Each path below is one point turned by a fixed rotation once a step. After each direction that follows a path, write how fast that rotation turns it, in degrees per step (0 if it stays still).
Each turn is a multiple of 5 degrees from 10 to 175, or 0.
Each row of a path follows its step; steps can be skipped.
path 1
step 0: [ 24  22 -33 -52 -40 -26  -6   2 -10   9 -15 -11  23   2  -2 -71  -9   8
 -55 -19 -44  19 -18  29  27   6  10 -10 -26  56  40  36 -37 -39   0   5
 -41   3  74  13  20  15 -40]
step 1: [-18  72  31  23 -29  25  -6  41  -9   4  16  17  35  16 -51  77  57 -17
 -19  33   6   4 -24   9 -24 -20 -36 -19  15   1   4 -28   4  22  48  78
   1  -3  -4   4  20 -46 -10]
step 2: [  4 -62   6  17  15 -18 -48  44  37  -5  -8 -66  -2  39  45  11  20  44
  32   8  22  -9  -7   7  19  -2 -45 -42 -15  30 -30   6  47 -26 -23 -28
 -24  27  63  27 -30   5 -24]
step 3: [ 45  37  26 -55 -14  39 -17  -2 -25  10  26  -1   1 -21 -60 -22 -37 -44
  17  68 -35   5  24   2  16 -49  -8 -22 -20 -12  -8   6 -37  41  44 -41
  22  46  28  -4 -24  28   5]
step 4: [ -4 -24   1  24  44   9  10  -8 -31  52  41 -35 -43  36 -30  11  31  21
 -12 -20   2   5 -23 -28  10  11   4  -2  -7  13   3 -25  56  25  27  21
  32 -59 -47  87  -1  34 -37]
step 5: [  0 -10  11 -43  45 -21 -15   6 -11 -92  28  -8  76  14 -21 -96   7  24
  10 -28 -12  32 -13   2  45 -27  18   5  -8 -18  19  12  15 -19  -7  14
 -29  31  11 -22  -1   6 -13]
step 6: [-11  50 -32 -10 -46  17  -2  20 -78  17 -21  32   0  16  -6   1  10  26
 -15 -41 -48   7  -2  -7 -74 -51 -16 -58   4  41 -18   5 -33  14  30   6
  36 -28   3   7  22 -37 -30]
step 7: [ 13 -20  21   3  14  21  22  35  28   3 -46 -27   8  -9  11  -7  71  42
 -12  43  13 -38 -64  -1  24  28  28  13   7  19 -29  -6  32  45  16  38
 -78  11  46  23   0 -14 -41]
step 8: [-18  -5 -14  13 -38  24 -38  32 -11   1   8 -17  -2  16 -66 -26 -23 -65
   4  20   0  34  30  18   5   3 -22 -59 -24  33  65   4  -4 -64  19   7
  -9  32  74 -18 -26   1 -10]
step 9: [ 25  49  29  20   9 -36 -27 -20   2  17  46 -14 -25  24   2  63  50  -8
   5  13 -23   7 -42  18   7 -45 -21 -50 -10 -37 -43 -76  14  48  32 -16
  -9   5 -24  33 -25  12  -4]
step 10: [ -1 -58  35 -36  31  33 -46  24  -2 -10  45 -54  21  43 -41  -2 -37  64
  10  -7 -14 -34  -1 -47  28   3  36   4 -10  23  14  20  21   8 -48 -40
   8  23  34  17  25  32  -8]
Speeds:
[-24  10  14  17 -13  -9   5 -11   6   4   3   5  -3  -5  -5  -7  -8  -3
   8  15   1  -6 -14   8  -5  -7  -2  -5  -4  11 -16   7   0 -10 -12  13
  -9   4  14   8   7   0   1]  55
[  2   1   4   1  -2   9  -5   0   9 -19  -7   6 -12   2  -3   7  11  -5
 -18   6   5  16  -9  -7 -14  11  -4  -3 -12   7 -24  -3  12   0  -4 -11
  -4 -10 -16   3   8  11  -4]  140
[ -4  -8  19   0  22  -5   0 -27 -15  -2  16 -14 -12   5  -1  -4  -7   0
  -1  11 -10   8   5   2  -1  -2   1  -3  14  -5   5  -3   2   1   0 -13
   2 -10  -1  -5  12  10   3]  60
[-22 -25  -9  -3  -5  -1 -13   4   1   7  11  18  -4   1   2   3 -13   4
 -14  -4  -4 -12   8  -7  -8   7  -4  -9  -6   4   3  -3  11  -6  15   0
  15  -4  11   1  12   2  -2]  170
path 2
step 0: [-40  -2  -4  17 -40   0 -26 -34   2 -32  -3  24 -49  -2 -79 -20   4 -28
  10   0  43  -1 -29 -43  32  33  19 -27 -30   5 -13 -18 -12  14 -25 -12
  10  26  23  -7  -1 -28  21]
step 1: [-24  -2  53  43 -24  41  11 -38  35  -6 -12  20 -37  -9 -22  -9  -4 -15
  23  35 -22 -10 -23 -46 -55   4  12 -40  35   9 -24 -44 -38 -16   4 -27
   6  17   6   3   1 -16  15]
step 2: [ 15  -5  56 -17  22  -9  -6  25  12   4  10  16 -17 -16  -7   1 -41  -8
  31  42 -30  31 -43 -23 -18  53  -2   1  23  58 -20 -37 -35  47 -17  -8
  39   0  14  20  -6 -23  18]
step 3: [ 15  -1  10  19  12 -10  18   6  18  59 -43  25   5 -31  -9   4 -71  16
  19  68  14  20  -9 -23  -5  33   9  28  44  13 -25  27 -13   2   7  -7
   0 -58  14   9   3  36   2]
step 4: [  1 -12 -13 -11  31   1 -10   7 -24  17 -44  10  41  20 -56  10 -44  24
  -5  39  21  29  11   3  51  13 -15 -30  11  23  22  -7 -14  23  44 -22
  37 -33  44   1  36  36   6]
step 5: [ 72  -4  11  10  -8   5  -8 -37 -26 -32 -62  38   8  27 -49 -17 -30  25
  -8  15  32   5  35 -15  12 -21  19 -17 -15 -25  -2 -31   3 -14  43  30
   9 -29  21  15 -24  16  28]
step 6: [ -9  -4   7  -5   2 -54  13 -29 -19  -4  -6  20 -33  28 -46 -36  23   9
  16 -21  21 -11 -23  -2   9  -4  -3 -34 -58 -29 -29 -48 -28  -1  12   4
  34 -33  41   8  -5  -3  63]
step 7: [-12  17  32  33  -2 -23  13 -86   9  17 -32  22 -16  -4   0 -40  13 -39
  -1   1 -23 -17   1 -27  -7  39  12  -8   5 -42 -31 -38  17  19 -16 -13
  24  22  -1  33   6  10  54]
step 8: [-55  10  44  12  -5 -18 -25 -18 -16  11 -23  13 -43  -3 -24 -36 -16 -48
 -31  18 -12  38 -20 -42  13  52 -32   9 -10  47 -19 -17  -7  29 -10 -40
  -7  -3 -18  12 -14 -28  18]
step 9: [ -7 -10  48  47 -16  30 -26  -9  -1  11 -39  12  -2 -21  44 -30 -45 -11
  24  70 -26   5 -27 -39  -9 -11 -63 -11  15  25   0  -8 -20 -10  15 -29
 -14 -26  12  17 -11  21  -4]
step 10: [ 28 -35   5  18  25   0   6  26 -40  13   7 -18  -9  -3   8  17 -48  24
  30  63 -16  17 -11 -15  42  -7 -21 -18 -12  44  22 -25 -15  67   8 -12
  23 -33   6  48 -20  20  22]
Speeds:
[ 13 -11  17  -6   6   1 -10   8   6 -12   5   9 -10  12   3  -7  -4  -1
  13  -4  -8   1  -3  -3  -6 -19 -10 -12  -1   0  17 -13 -13 -16  16   8
  -3   2  -5   3  -9  -9  -8]  90
[  4 -12  22 -14  -1  10  11 -11  11   7   3  -3   4   0  -5   4  15  -4
 -10  -3  -9  -1 -13 -16  12  -1  11  -1 -16  -7  -2   3   7  -4  -4  -1
 -19  -2  11   1   9 -13   7]  55
[  4  -1   5  -3  -3   0   0  -4 -13   7   4 -18 -13  -1   7 -10  -2 -12
 -18   1  -1  -6 -19  -3  -1   6  -1  13  24  -8  -3  -6 -14   4   6  -4
   4   5  15  -3  -7  -8 -19]  55
[ 17  -2   2  -9  -1  -3 -11  12  -8   2  -2   3 -13  -5  -8   2 -17   3
  -1  -2   5   4   0 -12   5   4   9   9  -5 -10  -5  -3  19  19   3   5
 -11  21 -18  -6 -14  -3   5]  135
path 3
step 0: [-12  32  34   1 -31  23  67  -3 -75  -9 -66 -10   2 -50  58 -50 -11  23
  17   7 -12  -7 -15  -1  28   0 -15 -13   4  25 -31 -29 -26  21  10  75
  42  21   6  -8 -71 -15   3]
step 1: [-79  44   5 -24 -42 -63  17 -15 -43 -37  11  -5 -31  36  -7 -18  26   0
 -46 -27 -17 -31   7  31 -48 -15  66  17 -41  21 -13 -16  -6  23   7  43
  -3 -71  -1  -4   6  26 -26]
step 2: [-33  77 -16  -5 -14  26  -2   3  -7   8 -25   8   9 -20 108  22 -21  31
 -22  -1 -12  21  17   4  41 -13  36  -7  28  25   2 -36 -73  52   8  49
 -23  38  19  36 -34  19   0]
step 3: [-31   0  27  -8 -28   0  38  36 -28 -24   6 -14  12 -13   5 -91  21  -3
 -76 -16 -46 -71 -24 -11 -39  19  -7 -19 -30  34 -20 -76 -17  10  25  51
  17 -21   3  -7 -14  32  -6]
step 4: [-77  59 -16  -7 -58  -8  -8 -32  12  22 -29  34 -47  34  47   7  16  36
 -37  66 -27  -4  55   3  22 -25  56 -21   1   4 -55  -8   3   8  29  24
 -24 -11 -13  37  -9  29  21]
step 5: [-34  20 -14  -9 -29  78  30  91 -36 -13 -18  14 -35 -40  16 -30 -20  -6
 -35 -31 -34   7  24 -18 -18 -26  -6   5 -16  15  -5 -60 -76  32  13  44
 -19  15 -30 -29  -2  -1 -30]
step 6: [-43  -7 -24  18 -11 -64  57  -6 -64   3   0  34 -19   0  56 -43  19  16
 -35  36 -13 -57  17  27  26 -28  41 -52 -53   5 -73 -28  -2 -21  21  -3
  33  16  -1  11  -3  38  -2]
step 7: [-86  83 -29   0 -33  -6  -1  11  10 -22 -43 -23 -48  -7   3  -8  -6  39
   1  22 -22  33  -8  -9 -18 -50  20  14 -19   3   4 -42 -39  10  -2  74
 -14  32 -42 -51 -34 -40   1]
step 8: [-22  47 -29  17   6 -10  22   9 -83 -25  25  22  37 -12  48 -27  10 -19
 -58 -38 -22 -38  38  18  -8 -50  -4 -40 -24  16 -14 -35 -72  -4  15 -16
  -8 -25 -26  39  -2 -11 -66]
step 9: [-33  45 -17 -47   7 -56  37 -25  42  -3 -42 -15 -40 -25  72 -12 -25  16
 -46  43 -36  -9 -37  -1 -33  21  -1 -50 -34  16 -48 -31 -27  -1  -3  42
  -6  41 -25 -22 -45  26  16]
step 10: [-85  45   5  12 -31  14  -5   6 -16  15  45 -16  -1 -26 -31 -45  10  42
 -56 -11  -9  29  37 -19 -13 -48   8 -55 -13  11  20 -57 -29 -15  12  47
 -30 -50 -54  48   0 -11 -21]
Speeds:
[  1   2  18 -11  -7   6   4 -17 -12   7  -1  -5   8  -9  -2   1  -6  -7
   5  -9  16  10 -10   1  -1  13  10   2   5   1   4  11   0  15  -1  14
   2 -24   9   5  -4  15   9]  25
[-10  -6   8  -1   3  -2  16 -13   7  -3  -1  -9   4   1 -24  -1  24   8
  -3  12 -11   5  -4  -1   6  -3  11  -7   6  21 -11   7  12  -1 -11   9
   8   3  -8  -4  -2  -8   5]  120
[ -9   7  13  -3  11   1 -10   4  -2  -9   6   6 -13 -14   3  -9   3  -2
   9  -3   3   4   1 -17 -22  19  -3  19   8   8  -8  -9  -6  -6  -8   5
  12   4  -4  -5  12 -12   7]  160
[ 31   1  -8  -4  17   7  13  -1  -6  -7   1  -2   2 -27   1  -9   2  -2
 -15  13   2  -4   0   3   0  -2   9   3  -8   8  -1   2  -6  10   0  -4
  -8  13  12   3  10   1   7]  120
[-10   4  -1  23 -10   7  -3 -10  13   4   1  -9   2 -13  -4   8   1   2
   0   0   1  22  17   6 -12   1  12   4  -1 -13   6 -11   5  10 -14   0
 -12  16   6   5  -2   4  -5]  135
[ -4   5  -3  -7  -1   9 -11   6   9   7   2  -7   3 -11 -11  -5 -16  14
   6  -3  16   7  -4  -4  22 -12 -11  13  -1  19  -6  -6  -1  10   5   6
  -2   5  -4  16  -3 -14 -13]  140
[ -8  -8  -3   5   4  -7  -9   4  -1  15   9   0   4  -7   4  -6   7   8
   1  -1  11  -7 -23  -5  12  -1  13 -16   3  -7  20 -21   4  -7  -1  10
   4  10   8  -6  11  -2  14]  100
path 4
step 0: [-10 -16 -16  32 -20   6 -25  -5  21  37   2 -21   9  19  21  64   0 -40
 -14 -42 -55 -32  27  -2  36   3  15  -8 -19   5 -29 -15 -16  26 -23  62
 -51  25 -16  49 -37 -18  14]
step 1: [-76 -11   8 -44  36  16 -43 -56  57 -23 -15  -3   9   0 -19  31 -37 -14
  35  23 -42  -3   5   1  17   8   3 -20   8 -20  -6  20  23  -9  36  17
  45 -30   8  36 -46 -22  10]
step 2: [ -3 -60 -22  37  11  23 -20 -51   1  -4  22   9  52   0  15  -1 -10 -16
   7 -25  30  50  44  15   6 -13  29 -26 -11   1 -25  -3  23 -45 -27 -61
 -36 -36 -21  46 -13 -12  38]
step 3: [ -4  10 -20  24   0  -1  52 -60  50   8  11  29  20  63  24  56 -36  -1
  10 -25  -9 -22   8 -43 -58 -13   9  17   4  15 -24  11 -32  46   3   1
  -3 -55  -5  16  -5  25  22]
step 4: [-51  15   7   4 -36  34 -37  -4  13  20  23 -19  -5  17  32  21 -23  10
   8 -69 -38  -4  60  27  29 -20 -32  -2 -33 -16  28  -9  25  16   1  37
 -30 -10   8  33 -43  56  23]
step 5: [-30 -30  13 -38  -9 -21 -46 -36  -7   8 -12  -1  61  26   2  53 -38 -11
  39  -1 -34 -25  32  -3  39  74   9 -18  25  23 -30  20  26  -7 -14 -16
  17 -39  12  19  -6  -3 -36]
step 6: [ 35  -9  12  16  39   9 -33 -39   9 -53  24  15   4  -2  58  -4 -51 -33
  27   1  41   9  77 -26   1  -8  14 -32  16 -11  13  31  13   4  12  -8
  -8 -26 -44  28 -16 -11  52]
step 7: [-24 -19 -20  30 -31  18  -6 -58  34  27  41  -1  16  54   5  25  -7 -26
  12 -77  28  20   6 -13 -41  25   5 -45  19   1 -42  -1 -35   9  21  28
  10   9  -4   0  36  47  13]
step 8: [  6  -1  57   8   8  25   9 -19  31 -11  10  -4  21  35  13  42 -12  -4
  30 -64 -44 -26  39  26 -24 -13 -65  20  -3 -30  11  39  43   0   2  15
 -12  13 -18  20 -50   8 -46]
step 9: [-38   0  -5  25  14 -21 -53 -15   5 -22 -40 -25  -5  36   9  17 -26  -9
  24 -31 -11 -31  56 -25  36  46 -25 -12   8  40 -19  10  37 -38 -19 -25
   6  12  54  51  31  -5  38]
step 10: [ -2 -23 -20  -9  34   6  13 -30  -5  -6  26  -9  33  23  18 -26 -38 -73
  54  22  36 -33  40 -17 -26  13  -4   1  -3   1 -29  -7  57 -10  59  25
 -13 -41 -40  19   6   9  14]
Speeds:
[  0  -1 -18   5  15  -9  12   3  -7 -10  21  18   6   0   5 -20   4  -2
  -4  -3  16  -1  11 -14   2   5   6   7  -6  -4 -18  -1  -4  15   0  -9
   6  -3  -3   6   7  -2   5]  95
[  0  13   4  -2   4   3  15 -12   5 -12  15   8   4   6  14   0  -1  -6
   6  20 -11 -13  -5  12  -6 -12  -1   5   2   0  17   9  12   7  11   2
  20  -2  -1  -3  -4 -11 -10]  155
[-11  -5  10  17  10   0  -4  -4  17  -7   5  -7  -7  -5 -18   1   6  -7
 -14 -12  -5   6  -6   0 -12  -6  10  -1  10   3 -11  10   8   2   4  -8
   7  23 -13   7  -3 -14  -2]  55
[ 14  -7  -3  17 -12  15   0   3  -3  10  15  -5   6 -11 -14  -6  -3  -6
   6  -4  -8  -9  -5   7   8   2 -11 -14  -5  15  -5 -15  -2   4  16 -12
   4 -14  -1   5   8  -7 -11]  140
path 5
step 0: [  4   2  -7  -8  -4 -62 -18   0 -16 -12 -22  -1 -45 -66  25 -25  14 -24
  27 -38  -1  18 -10  27  29   7   5 -38  61  52 -59 -33 -25  30 -14 -58
   8 -32   7 -11  10 -31  12]
step 1: [ 28  30  40  -7   3  13  -6  10 -23 -19  14   1   7  30 -35  21 -15   7
  -7 -34   5   0 -20 -55  12 -29  -9   7 -28  -8 -11  16 -32  32  12 -77
  63  63  22  33 -18  70  -6]
step 2: [ 63 -14 -67 -24  47  42  -6  26  22  29  48  -6  -6  31  22  -9  -6  62
  21 -21   9  -7 -38  28 -16 -44 -27  11  41 -34 -10   7  14 -20  10   1
 -23   0 -30 -34 -22 -16  38]
step 3: [-22  10   9  -5  -3  34  41  50   3  -9   2  29 -19 -26 -22 -32  27  28
 -19  56 -46   6  60 -14  33  34 -22  11 -41 -16 -16  18 -29  13  26 -54
 -46 -33 -33  -9  45 -22  -1]
step 4: [ 12  17  26 -54  -9 -66  15 -18 -12  27  30  28 -30  22 -15 -46  15 -47
  -9 -12 -31 -10 -23   9  38 -35  26  -5 -19 -13 -28 -57 -13  17 -70  44
 -20  -5  39 -13  19  11   9]
step 5: [ 25  -2  47   7 -10   2  -7  26 -18  14 -38  18 -24  -2  -3  77  20 -21
   4  -2  22  82 -69 -28   3  14  14 -34  -2 -62 -22  -9  13 -24  19 -32
  35  23 -31 -16  -7 -19  -4]
step 6: [ 50 -43 -21  35  41   5   4 -60  -7  29  15  -4 -33  39  54 -22 -23  34
 -47  36  29  15  16 -15  -3  -2 -54  15  14  -5  41 -12 -24 -11   9 -29
   4  -4  24 -39  26  48 -19]
step 7: [  2 -15 -36 -48 -33  15  69   1  30   1  61  25   1 -20  23   5  26  24
  11 -29 -23  -9  12  15  -8  82  17 -42 -36  31  11 -19  36 -14 -22 -54
 -15 -21 -14  16 -18   5   5]
step 8: [  3  34  14 -10   9 -19  44  57 -21  41 -21   1 -24  -1  24 -43 -24 -49
 -31  27 -13 -38  21  11  -4  -9  34 -50  35 -25 -16  -1 -10  55  13  -9
  18  56  58  16 -18 -37 -22]
step 9: [  6 -28   6   1  23  10 -17  -6  -1 -69  23  18  10 -13  46   5  13   2
 -20  26 -37  10 -71 -23   8 -51   2  38  -8 -42 -43   6  24 -31 -51 -25
  75  -2  13  32  -7 -30   1]
step 10: [-23 -15 -38   1  -2 -12  16   1  25  -8  -4 -20 -28  76  -5  20 -11  63
 -26  28  13  46  26 -46  15  26  -7 -26  66 -37 -42  25  -6 -13   8  12
 -45  -4   0  27 -12  47  34]
Speeds:
[-10   0 -15  -9  -1  13  -9   0 -10  -4  13  -6   3  -9   5   1   3  -9
 -16   3   0   3  -9   5 -10   1  -1   1  16   7   4  10  -2  26   0 -14
   3  -3   9  20  -7   2  17]  45
[ -2 -10   7  20  -1  18   6   3  14   1  10 -16  -6   2  11   4   7  14
  -4   6   8   6  -6  10   8  -8  14  17   5   1   2   9   1  -9   2  -5
 -21  -8   4  -4  -3  13  -3]  95
[ 11   1  -6   0   5  -1   8  -7 -16  -8 -18   2   2   4   4  11   2   4
  14 -11   5  15  -7 -11   5   0  -7   5   0  -6   6  25 -12  -1 -18  -1
  -6  -2  23   0  -7  -3  -1]  85
[  2  -7  -2  -2  -3  16  -1   9   0   8   4   9  -7   9  -7   3 -15  -1
 -15 -15  -4 -21   0   7  -9  17 -16   7  -7   4   1   9  -3   0  -8  -3
 -17  -5  -2  -5 -11 -13 -17]  80
